(in the rows, 128 means zero)
A single turn carries every row of the set below to another of its rows. Some are shown first; where does it send the rows asked next?
z922: [118 134 147 123 139 154 127 127 144 118 129 149 124 114 141 150 120 104
 104  92 121 114 134 116 141 122  98 125 128 137 135 116 132 144 142 125
 130 159  93 135 131  70 133 160 101 146 142 119 123 127 131 137]
z520: [129 143 105 146 156 122 146 125 121 125 141 127 141 126 128  94 120 163
 156 151 180 140 134 134 133 133 136 121 128 144 119 146  99  97 145 130
 133 110 139 127 136 152 126 147 140 136 104 105 135 151 102 102]
z967: [153 145 139 139 122 129 125 126 144 136  89 127 141 107 125 128 152 137
 126 125 121 157 128 158 148 118 150 146  81 135 153  99 137 137 109  90
 147 129 136  92 109 122 119 144 119 129 106 148  96 135 147 145]
z282: [105 115 129 128 136 123  68 120 104 151 132  98 148 160 117 132 105 111
 137 121 142 130 130 138 140 118 123 145 132 154 152 140 145 131 110 112
 122 111 114 119 123 128 128 108 136 102 149 140 131  98 121 129]
z6: [147 144 131 129 131 139 127 131 146 127  77 121 156 108 124 114 156 129
 129 134 117 160 135 149 153 122 149 139  89 139 160 104 135 138 124  97
 161 124 146  92 117 130 124 147 113 117 112 156 107 121 152 144]
z538: [102 128 122 125 133 129  73 127 112 136 121 112 148 167 122 130  97 116
 127 123 139 130 121 128 138 128 117 150 134 163 148 132 157 133 118 111
 104 106 120 105 109 132 128 111 132 106 148 147 132 105 103 117]
z927: [117 138 153 127 131 138 137 132 135 127 124 152 131 125 127 152 116 101
 104 107 119 110 126 116 149 115 109 131 126 141 132 109 142 139 135 130
 125 160  95 133 136  74 145 154  99 161 140 130 132 133 131 152]
z399: [118 117 146 131 121 122 141 128 125 103 136 136 131 109 129  84 141 132
 163 135 148 149 125 111 119 166 132 142 144 143  92 144 120 105 146 144
 111 118 113 163 120 148 125 146 125 153 158 120 145 149 140  97]
z594: [106 129 137 132 128 134  88 117 104 142 133 116 153 156 116 136  99 107
 129 126 141 128 117 134 141 119 131 150 136 159 137 138 153 138 103 103
 105 114 117 109 112 132 137  96 138  97 145 149 123 100 120 128]
z618: [142 125 136 118 132  87 137 162 137 112 138 143 128 114 146 105 142 157
 124 139 108 132 148 114 117 126 166 131 127 131 106 159 119 103 165 114
 150 122 137 151 157 147 111 126 108 136 127 105 149 133 120 127]
z993: [127 142 112 143 147 136 152 124 120 121 130 122 136 126 137  95 117 170
 152 154 179 138 147 133 128 145 138 116 127 164 136 144 115  95 144 121
 133 110 124 121 145 142 124 146 130 147  99  86 134 126 118 105]
z78: [124 109 162 140 121 137 136 129 114  95 125 139 140 112 138 106 152 144
 162 130 151 145 133 122 128 170 127 123 139 131  93 152 127 103 141 150
 115 106 132 160 121 144 133 143 126 144 161 127 143 137 124  97]
z929: [156 143 144 129 122 131 114 132 145 135  86 124 137 106 122 124 154 138
 138 123 116 159 142 145 143 118 144 120  81 141 154 107 148 141 115  93
 161 133 141  90 114 124 118 143 131 125 127 146  99 131 149 132]
z469: [154 147 129 116 122  98 148 157 130 106 155 137 137 114 141 106 140 173
 138 149 109 135 136 116 118 134 150 137 124 130 105 145 117 105 157 128
 150 119 143 157 159 143 106 137 122 139 125 122 148 131 128 133]
z461: [117 129 148 118 127 140 127 125 154 114 126 151 143 124 135 151 122 104
 110 105 113 114 143 114 147 124 104 142 128 145 132 116 142 146 135 140
 131 160  99 118 144  81 147 173 104 158 138 120 129 127 129 148]

z6 turns into z461
z594 turns into z967
Now these:
z618 turns into z78
z922 turns into z282
z399 turns into z520

A single turn carries every row of the set below to another of its rows. Some are shown first; where does it send the rows asked next?
z708: [119 139 107 122 125 125  86 119 124 139 150 125 127 136 126 135  94 109
 137 111 145 114 143 149 124 136 146 101  92 121 134 101 111 130 118 133
 122 144 122 128 103 158 124  86 149]
z569: [138 140 135 136 136 111 125 119 119 137 165 135 126 144 153 143 167 131
 144 108  96 143 126 114 149 102 129 120 136 111 129 141 132 126 169 131
 124 117 119  97 123 128 137 165 137]
z31: [158 117 161 168 135 126 159 142 132 139 117 167 103 108 113 122 152 146
 121 146 136 134 116 127  93 130 121 129 149 113 114 121 147 133 154 147
 128 141 135 143  98  98 132 115 132]
z59: [131 150 140 154 129 137  99 122 128 132 133 131  95 137 121 163 135 131
 122 117  95 125 137 100 125 130 116 146 134 128 148 148 155 114 100 104
 142 106 105  85 120 136 144 152 117]
z882: [152 125 148 151 127 130 134 131 100 143 147 151 134 138 142 137 113  88
 109 123 133 130 153 110 130 143 149 112 129 126 124 105 139 147 157 105
 141 145 118 178 129 149 151 125 153]
z204: [136 140 144 152 117 118 124 127 116 133 136  99 134 116 145 128 154 128
 138 146 142 133 136 137 143  89 113 117 161 133 133 126 145 124 161 105
 123  94 156  90 111 123 154 130 156]
z514: [128 138 111 147 127 143 113 128 106 148 138 120 131 115 143 121 122 127
 125 130 123 130 139  98 105  90 124 131 157 146 138 143 132 108 113 111
 133 106 144  72 133 130 126 166 133]
z853: [124 120 112 114 145 134 103 143 130  79 117 123 105 109 107 147 119 133
 135 137 145 140 149 148 126 131 113 120 140 100 101 138 118 140 117 159
 108 134 153 147 111 121 121 104 126]
z168: [134 133 123 127 143 131 117 128 131 147 141 125 116 152 117 115  95 136
 154 124 121 107 139 142 135  93 135 145 114 134 139 128 134  82 163 115
 108 116 118  95 127 142 115 136 118]
z639: [151 116 145 138 125 150 132 128  94 142 133 166 130 134 155 139 123  96
 114 112 130 136 131 103 119 144 149 123 115 135 122 118 141 148 158 108
 141 145 115 181 118 136 147 113 143]
z113: [130 155 144 132 131 106  90 111 129 124 148 141 105 130 139 131 127 136
 132 136 102 122 127 162 145 119 101 148 152 121 138 136 154 114 153  90
 110 132 156  97 128 128 142 113 133]
z537: [146 126 146 140 115 137 127 148 118 116 103 157 109  93  77 168 155 137
 110 119 130 136 161 122  99 127 120 124 137 119 128 123 150 131 122 109
 119 136 105 161 125 105 132 116 109]
z930: [117 115 103 106 130 147 110 117 146 119 124 116 157 132 156 124 122 101
 143 127 115 136 164 127 110 129 142  91 111 108 126 129 127 146 101 143
 134 150 150 132 137 152 158 122 141]
z492: [ 99 126 104 143 107 129 116 138 141 133 114 132 120  89 117 141 122 162
 147 111 134 124 137 132  96 123 143 116 114 102 105 139 133 146  95 152
 145 125 151 137  99 120  99 116 130]
z493: [ 98 126 105 143  98 117 106 140 128 136 112 132 118  79 113 142 116 145
 137 110 125 130 141 137  92 117 140 116 129 116 119 129 134 143  99 157
 141 142 136 135 109 126  91 111 117]
z989: [117 115 106  99 130 150 119 121 134 119 124 129 152 118 153 130 112 111
 138 129 124 130 155 132 132 139 146 111 105 112 126 129 121 154  91 130
 156 156 152 146 128 144 168 115 140]
z84: [139 161 129 154 151 105 103 118 109 146 133 130 127 129 162 134 144 118
 127 127  95 124 131 118 133 106 125 142 139 101 135 138 114 132 115 102
 124 111 161 108 176 122 149 142 145]
z193: [132 112 114 112 133 117 107 144 130  91 102 112 106 104 101 132 136 121
 146 136 144 128 144 151 120 132 107 115 140 104 119 156 124 130 117 155
  99 135 153 137 105 113 119 108 115]
z41: [137 127 117 123 140 122 122 127 121 144 145 132 123 140 131 109 112 138
 156 126 119 115 128 142 133  79 135 148 117 145 146 135 141  95 167 110
 104 125 121  84 121 140 121 142 114]
z456: [143 109 147 159 139 141 155 135 128 137 101 162 108 114 121 130 149 139
 130 150 145 145 128 124  86 136 129 131 149 101 100 118 138 138 156 141
 134 118 139 150  99  97 124 107 118]
z382: [117 138 108 136 119 131 115 122 105 158 140 117 117 118 140 122 139 136
 122 125 122 128 138  88 103 105 124 132 155 148 138 143 120 108 107 115
 151 105 143  83 142 124 116 155 136]
z535: [148 116 143 140 137 162 156 127 133 154 115 159 137 136 110 143 130 113
 131 151 136 136 137 132 103 133 145 104 108 127 133  97 117 129 124  82
 139 159 110 142 124 128 166 105 117]
z145: [142 124 139 144 114 133 133 153 113 112 102 154  92 104  88 165 149 142
 113 113 141 130 144 116 100 126 136 131 136 118 111 139 142 135 128  95
 121 132 107 170 128 116 121 123 112]
z36: [135 131 150 146 116 126 137 132 123 136 143 112 115 120 152 132 151 128
 136 153 136 133 136 144 148  90 113 118 160 140 131 123 149 114 170 121
 123 102 161  96 112 119 151 111 158]
z578: [123 146 142 136 134 119  97 114 136 114 131 130  99 139 140 132 121 129
 130 143 104 111 128 166 136 120 105 144 147 124 136 137 154  95 159  98
  92 131 160 104 128 129 140 108 130]
z650: [150 106 145 154 138 149 152 124 124 151 125 153 145 133 107 139 132 108
 120 144 139 123 140 137 108 131 146 100  98 116 134  85 122 120 126 104
 138 150  96 138 118 115 166 103 121]
z170: [153 149 149 157 148 126 115 130 123 135 107 114 117 133 133 132 125 126
 147 136 136 107 146 132 141  87 136 150 107 113 146 122 143 118 118  87
 111  80 124  85 139 134 152 119 133]
z849: [152 153 152 158 158 139 125 134 132 140 110 113 113 133 125 139 123 135
 145 133 138 102 143 125 139  86 128 141 105 119 154 113 143 102 103 100
 125  94 115  89 139 145 150 125 131]
z309: [134 152 145 148 132 137  91 118 130 123 148 147  98 140 129 153 129 138
 127 113  98 129 148 111 130 118 122 150 133 113 138 141 162 115 112 104
 130 107 108  70 118 136 140 150 122]
z656: [133 129 139 139 125 105 128 130 119 132 167 136 126 151 158 150 161 125
 147 117  89 139 135 120 155 109 125 122 137 123 128 137 131 127 177 138
 134 103 133 119 123 135 149 152 140]
z541: [121 133 117 136 127 149 100 126 123 134 153 132 137 134 126 145  83 109
 142 121 137 127 125 145 127 135 140  94  88 135 122 108 106 135 117 139
 121 156 132 138  97 144 125  96 145]
z873: [113 130 103 146 102 125 111 142 138 132 118 137  95  87 129 134 136 145
 133 102 121 124 138 125  94 119 143 128 120 100 110 139 125 140  95 166
 129 128 146 121 107 105  98 107 141]
z73: [128 151 125 145 151 100 112 115 111 135 132 127 132 133 174 135 165 130
 130 124  95 121 133 114 125 107 121 132 132 111 134 129 109 128 117 112
 133 108 168 122 171 131 146 141 143]
z705: [114 112  95 113 128 125 127 114 137 128 118 125 156 115 150 126 109 109
 128 139 119 127 152 134 119 127 150 111  91 109 130 122 129 152  94 140
 152 161 138 145 143 136 157 110 140]
z307: [150 115 144 155 118 122 142 160 106 117 110 161  99 100  89 150 142 119
 119 123 130 131 159 112 109 127 131 142 143 132 119 141 148 132 116 100
 125 117 114 162 131 110 129 126 103]
z707: [115 126 116 131 133 129 102 125 113 133 146 137 142 139 128 139  85  99
 128 122 144 126 131 150 131 138 143  95  91 126 131 113 113 130 120 159
 108 162 121 143 118 145 122 104 128]
z947: [145 116 149 143 145 149 147 122 140 147 132 167 151 141 116 130 126 121
 127 146 128 132 139 124  94 126 147 105 105 142 139  93 141 130 122  95
 140 148 103 136 126 146 175 110 115]
z369: [127 119 111 111 143 122 102 137 126  93 102 134 112 104 108 145 114 126
 121 150 137 142 154 150 105 133 110 120 142  98 122 137 130 139 119 172
 109 142 158 140 117 118 121 100 134]
z916: [151 109 150 141 117 143 132 125 101 135 130 159 138 133 150 139 137  97
 111 116 133 127 158 105 131 147 140 122  96 128 127 113 155 154 150 123
 137 149 106 180 128 126 150 125 136]
z398: [149  97 154 165 122 140 140 140 111 137 104 157 110 102 123 134 147 129
 124 143 137 133 146 125  86 135 124 128 147 101 114 106 152 140 159 152
 145 126 134 144  91 102 118 111 130]

z849 turns into z168
z989 turns into z492
Now these:
z193 turns into z31
z493 turns into z537
z309 turns into z170

A single turn carries every row of the set below to another of its rows. Some are shown first; where does it send the rows asked next?
z768: [130 133 105 150 119  91 138 137 102 131 166 131 101 101 140 143 103 135
 139 126 118 138 141 115]
z510: [132 161 178 130  97 122 132 157 114 129 159 100 160 101  91 128  99 110
 134 142 132 133 149  93]
z738: [156 152 132 128  89 146 125 104 154 127 184  95 133 141 135 134  93 115
 146 144 140 150 161  86]
z42: [123 143 124 142 136 151 103 129 125 163 138  89 118 136 119 143  93 145
 135 124 120 139 118 110]
z794: [139 129 134 137 105 111 167 140 100 119 174 131 137 155 134  97 108 137
 139 155 128 141 128 105]
z597: [146 147 131 146 124 162  99 147 151 139 138  81 118 143 125 131 117 128
 118 153 126 124 138 112]
z285: [101 125 170 125 119 143 123 140 144 122 147 126 150 120 114 118 134  82
 115 122 148 165 127  97]
z953: [129 146 156 185  95 162 138 113 133 126 148 100 122 165 134 141 133 115
 105 135 148 144 154  98]
z504: [165 147 143 148 123 123 128 131 132 127 148  74 142 141 147 139 133 106
 111 120 156 178 173 121]
z425: [142 103 142 142 135 108 111 150 139 100 166 115 145 126  95 124 124 122
 116  94 122 139 168 107]
z275: [105 122 122 142 117 114 175 114 110 123 162 138 152 122 136 166 114 100
 141 119 129 133 127  86]
z699: [135 135 109 137 117  86 183 152 114 118 162  96 125 140 117 136 126 104
 136 100 119 142 140 109]
z5: [117 126 167 140 112 157 114 146 103 103 136 118 143 113 109 167 132 117
 150 155 131 156 126  93]
z870: [184 149 134 159 125 116 175 136 107 125 161 109 123 147 123 165 116 134
 132 118 129 136 113 106]
z266: [136 137 165 113 127 115 114 155 132  99 148 145 139 128  99 143 127 135
 132 105 109 129 162 103]
z704: [161 136 171 157 122 158 175 143 115 114 170 116 133 142 139 170 125 132
 142 103 142 139 129 107]
z186: [130 144 123 178  91 124 135 115 141 173 157  93 139 122 138 127 127 102
 121 113 150 146 134 107]
z780: [ 99 137 162 119 100 126 112 147 150 124 148 134 134 112 111 167  94 131
 120 127 128 155 115 111]

z42 turns into z425
z275 turns into z186
Now these:
z870 turns into z597
z794 turns into z738
z953 turns into z780
z5 turns into z768

